(in the rows, 128 means zero)
Each named move below is a turn or a mirror, shown by a few rows before and after it. Which moves, in which order, take the first row of each later pair to the second? The first pair is answered.
dimu (before -> after):
[142 134 142 119  96  92 119 128 132 154 136 131  99 161 125 152 131 132
 144 142 115 122 117  95 135 144  98 138 133 125  97 132 159 143 131 146
 153] -> [143 137 141 122  96  89 118 128 133 157 134 130 101 162 126 152 133 135
 144 142 118 122 116  94 135 147  97 137 134 125  98 131 157 148 131 145
 153]
[133 139 120 117 134 136 170 141 113 115 121 116 123 152 125 131 163 121
 125 128 137 134 167 137 116 119 136 140 119 119 130 153 147 151  86  99
 142] -> [124 151 133 121 119 135 166 139 100 105 133 130 126 157 111 136 156 124
 127 127 130 132 173 130 113 109 122 140 114 116 129 151 134 121  95 102
 146]
[161 129 113 133 154 139 137 118 126 148 119 114  80 132 149 109 142 142
 134 137 139 148 153 106 147 132 118 127 150 122 117 122 140 149 119 104
 118] -> [147 153 138 138 132 146 128 112  99 129 144 138  93 136 128 111 130 147
 136 135 125 140 168  95 142 115 100 125 130 114 115 114 118 101 135 106
 126]
Buse (before -> after):
[125 126 127 124 116 128 150 131 141 132 133 116 133 125 143 134 131 120
 115 113 123 125 121 131 108 151 123 127 138 130 123 143 146 143 118 126
 115] -> [123 123 129 128 115 125 146 132 141 134 130 115 131 124 144 131 128 120
 114 113 123 130 111 134 112 149 122 129 142 134 125 137 148 144 121 126
 119]
[129 110 110 126 126 110 112 139 160 150  96 112 115 116 147 125 123 125
 136 148 142 124 104 132 141 133 143 151 139 153 143 114 138 151 134 136
 128] -> [132 106 116 135 142 117 107 135 150 148 102 119 111 121 141 122 136 140
 136 148 137 137 100 135 152 123 133 150 143 137 142 100 139 162 121 125
 138]
[140 106 143 170 123 133 117 137 124 145 147 112 126 110 108 132 129 162
 110 131  98 149  98 138 150  98 107 113 153  72 150  94 149 113  90 111
 138] -> [154 112 136 149 142 151 133 128 125 135 154 119 129 122 101 136 152 167
 106 135  98 138 148 128 142  95 108 110 138  59 129 130 137 120  82  97
 128]
[140 122 122 135 157 131 117 127 127 116 123 125 120 119 123 141 136 147
 120 147 133 106 118 132 141 122 140 108 150 115 138 112 149 139 111 147
 141] -> [140 126 119 127 161 139 125 125 128 114 123 124 123 120 124 143 144 149
 120 150 132 102 132 128 137 123 137 105 144 113 131 124 144 144 111 144
 140]
Dorol (before -> after):
[149 125 105 122 149 125 150 138 141 145 126  90 115 124 147 156 125 106
 109 115 126 142 129 164 105 153 132 115 149 142 129 156 147 171 102 120
 122] -> [147 127 103 119 142 121 149 141 147 146 123  86 116 122 148 158 118 102
 112 117 129 132 136 159 103 155 138 120 145 151 129 164 145 166 112 128
 118]
[156 121 118 132 132 125 118 135 128 129 134 119 115 150 105 134 136 137
 125 135 120 119 129 117 133 130 107 133 149 112 126 107 118 121  77 116
 137] -> [154 131 108 115 115 117 111 139 142 132 131 114 119 141 106 136 120 123
 131 143 132 101 148 100 127 138 125 142 137 137 127 121 108 112 104 134
 128]
[125 124 135 157 126 119 117 142 119 136 125 126 140 123 139 126 118 123
 140 112 118 133 107 127 134 137 120 119 147 106 130 114 128 123 130 145
 135] -> [125 130 127 150 120 116 113 143 127 139 122 123 145 116 138 128 111 116
 146 122 123 119 119 119 132 141 134 125 138 119 132 121 124 113 145 155
 130]
feduf (before -> after):
[140 110 128 141 134 139 151 127 121 123 109 133 126 147 137 109 144 140
 123 114 123 146 148 148 139 151 117 130 123  80 103 143 147 170  94 110
 136] -> [143 113 115 140 117 114 104 136 128 132  93 130 105 125 132 104 120 151
 142 148 145 138 135 128 170 131 138 164 120 118 136 107 140 165 135 139
 142]
[102 140 106  97 153 117 139 134 157 139  62 114 110 104 124 122 108 131
 153 140 122 135  82 111 114 177 154 156 163 148 132 100 128 163 129 128
 110] -> [ 90 155 117 101 136 122 152 136 156 135  70 114 131 106 129 135  96 114
 145 119 110 131  83 117  89 194 144 141 162 147 118 116 125 136 133 130
 104]
[119 147 147 130  97 117 116 126 110 111 153 142 142 123 105 117 109 111
 134 120 131 115 127 119 135 128 118 133 114 135 135 125 127  88 151 153
 135] -> [128 139 148 130 129 138 147 117 106 104 161 144 148 138 107 116 140 118
 117 103 118 129 140 134 122 132 102 118 116  99 116 148 137 112 114 121
 135]
[121 134 145 130 162 150 137 120 116 124 135 129 130 136 129 137 141 145
 104 102 111 126 134 137 148 131  88 104 141  88 121 134 124 153 100  94
 135] -> [127 129 131 127 155 128  96 124 126 139 116 125 105 118 126 128 127 158
 125 145 134 120 127 117 183 111 112 137 137 118 151  95 116 160 132 119
 143]

Each pair is 2 to 3 moves apart.
[120 159 133 132  99 102 130 152 109 121 122 146 133 116 126 122  87  84
 112 110 138 125  89 127 142 143 142 109 153 172 152 121 123  79 174 155
 141] -> [120 156 140 139 104 101 119 150  98 119 125 152 123 115 121 114  88 102
 116 116 135 135  79 124 156 126 135 115 157 162 162 100 119  85 169 149
 155] | Buse, Dorol
[130 121 119 129 139 113 128 146 145 131 121 108 110 123 128 118 126 134
 130 123 126 139 102 137 143 138 125 140 137 141 148 114 149 154 114 121
 128] -> [121 131 123 128 116 109 115 149 142 129 128 115 114 118 123 121 108 131
 137 130 129 131 103 129 146 136 126 147 133 155 152 108 140 128 132 139
 130] | Buse, feduf
[143 123 114 113 166 118 150 148 147 156 102 107 150 136 143 119 137  86
 106 142 136 132 152 129 110 142 155 114 152 127 129 177 158 153 111 103
 106] -> [147 109 118 131 177 116 127 144 135 159 100 113 131 130 139 107 144 111
 112 154 138 154 122 133 138 121 144 117 163 118 147 137 164 174  98  94
 127] | feduf, Dorol
[106 121 110 121 110  87 134 135 131 164 120 149 118  96 137  84 119 124
 135 146 133  97 128 124 128 154 153 159 138 158 124 130 124 132 156 178
 113] -> [ 99 133 136 127 113 114 177 127 114 146 147 161 147 118 134  94 133 113
 115 108 105 104 144 138  95 167 122 129 131 120  91 162 124 111 128 154
 109] | dimu, feduf
[112 137 124 154 122 112  84 161 143 170 107 113 133 132 123 103 122 119
 168 139 144 156  89 130 127 113 141 100 121 157 137 124 155 140 147 137
 159] -> [101 153 131 148 103 116  98 160 143 160 116 116 154 136 123 113 112 102
 163 128 135 144 102 130 104 127 139  93 113 159 124 145 147 113 156 142
 146] | feduf, Buse, Dorol
[114 137 137 138  93 108 110 141 135 128 115 106 135 114 134 136  89 113
 147 123 118 121  86 145 127 150 125 138 144 150 137 112 126 101 137 150
 116] -> [131 117 122 137 119 108  95 138 139 138 108 107 111 109 131 122 107 134
 154 143 131 130  90 138 156 130 134 151 149 149 152  93 131 140 130 143
 124] | feduf, feduf, feduf
[154 136 118 144 130 140 131 133 127 144 136 121 125 141 124 103 141 147
 135 127 130 137 109 148 134 117 143 133 133 133 127 128 150 166 109 116
 131] -> [150 135 110 142 117 129 114 133 132 147 130 115 121 133 123 100 127 145
 144 140 139 132 108 140 138 115 154 141 129 150 136 120 146 158 128 131
 131] | Dorol, Buse, Buse
[119 141 122 118 104 132 130 129 135 126 142 135 145 127 121 137 113 108
 127 107 131 123 131 126 113 145 131 120 109 157 130 153 128 106 139 133
 116] -> [122 133 131 126 123 145 146 122 124 122 149 142 146 137 124 136 131 114
 120  93 121 136 122 140 110 145 115 105 120 131 124 150 134 119 118 113
 124] | Dorol, Buse, Buse
[121 133 114 130  65 159 137 128 135 112 159 144 156 126 105 112 108 124
 136 109 118 107 155 123 118 132 118 119  85 109 133 152 101  69 158 134
 137] -> [144  85  84 138 123 162 159 137 166 143 128 108 136 129 139  97 150 128
 118 102 127 142 107 160 128 151 128 103 134  91 138 144 152 169  99 102
 137] | Dorol, dimu
[135 142 141 128 109 125 131 132 136 156 152 163 178 145 105 132  76 128
  89 103  79 157 116 139 110 129  85 144 111  82 130 151 108  86 104 129
 117] -> [164 104  98 118 161 113 118 137 172 191 110 131 138 134 129 111 102 143
  97 135 112 169 109 141 151 127 117 164 138 101 154 136 134 176  87 122
 118] | dimu, feduf, Buse
[108 149 136 100 119 112 127 135 143 140  86 107 133 119 167 103 112  65
 133 120 166  95 140 122 173 127 145 162 147 152 110 145 160 136 131 155
 145] -> [ 90 155 158 117 102 116 139 135 126 132  98 112 149 130 169 109 106  56
 123  90 143 109 111 139 157 138 126 142 155 134 101 137 165 116 119 146
 152] | Buse, feduf
[148 126 116 123 141 118 124 130 134 141  96 108 126 129 128 126 136 111
 126 132 143 123 134 115 128 134 155 143 118 135 139 134 143 156 137 132
 126] -> [130 142 136 131 107 115 121 131 123 131 112 123 146 128 123 137 112  97
 125 116 131 117 125 113 113 140 143 135 112 139 137 130 134 114 150 143
 127] | Buse, feduf, dimu
[151 162 135 118 149 164 108 115 120 104 158 162 150 128 115 126 152 170
 144 152 128 129 182 100 131  94 107 133 102 101 135 135 123 128 143  99
 127] -> [144 160 144 130 147 164 102 114 112 100 160 166 152 129 113 125 147 175
 145 144 121 140 165 103 138  91  97 130 111  94 136 121 129 126 137  95
 138] | Dorol, feduf, Dorol
[134 146  72 135 126 103 123 149 170 123 111 118 120 108 142 142 114 151
 133 132 123 135  79 114 137 134 171 136 151 170 144  88 144 148 144 124
 114] -> [118 153  99 151 120 119 150 146 154 112 130 124 146 127 143 153 118 135
 112  89  95 149  61 140 102 154 146 103 159 142 121  99 154 122 120 102
 114] | feduf, Dorol
[129 102 142 145 110 138 103 120 106 113 137 136 109 141  77 126 128 152
 153 143 143 141 107 114 151 101 116 112 140 110 139  89 127 111 123  95
 157] -> [115 122 145 136  73 127 102 125 115 110 137 136 127 134  80 136 102 132
 158 140 144 122 111 107 130 116 128 118 129 138 138 105 118  74 154 117
 144] | feduf, Dorol
[152 102  87 117 137 134 157 137 120 153 120 120 113 122 111 126 126 133
 114 114 153 158  93 111 131 155 114 102 172  95 120 103 133 174 103 136
 153] -> [143 126  80  93  99 126 165 142 142 153 119 114 135 118 118 141 101 101
 118 115 159 126 122  97 104 178 134 107 154 127 110 144 122 138 133 160
 132] | Dorol, feduf
[127 131 127 128 133 139 133 119 115 120 142 138 127 131 111 126 138 153
 127 137 133 119 163 116 143 110 120 138 106 112 120 132 121 126 129 126
 139] -> [121 136 139 136 123 138 137 118 109 116 148 144 132 134 110 127 129 145
 123 124 125 125 151 123 138 114 113 129 109 107 118 127 121 112 127 125
 142] | feduf, feduf, Dorol
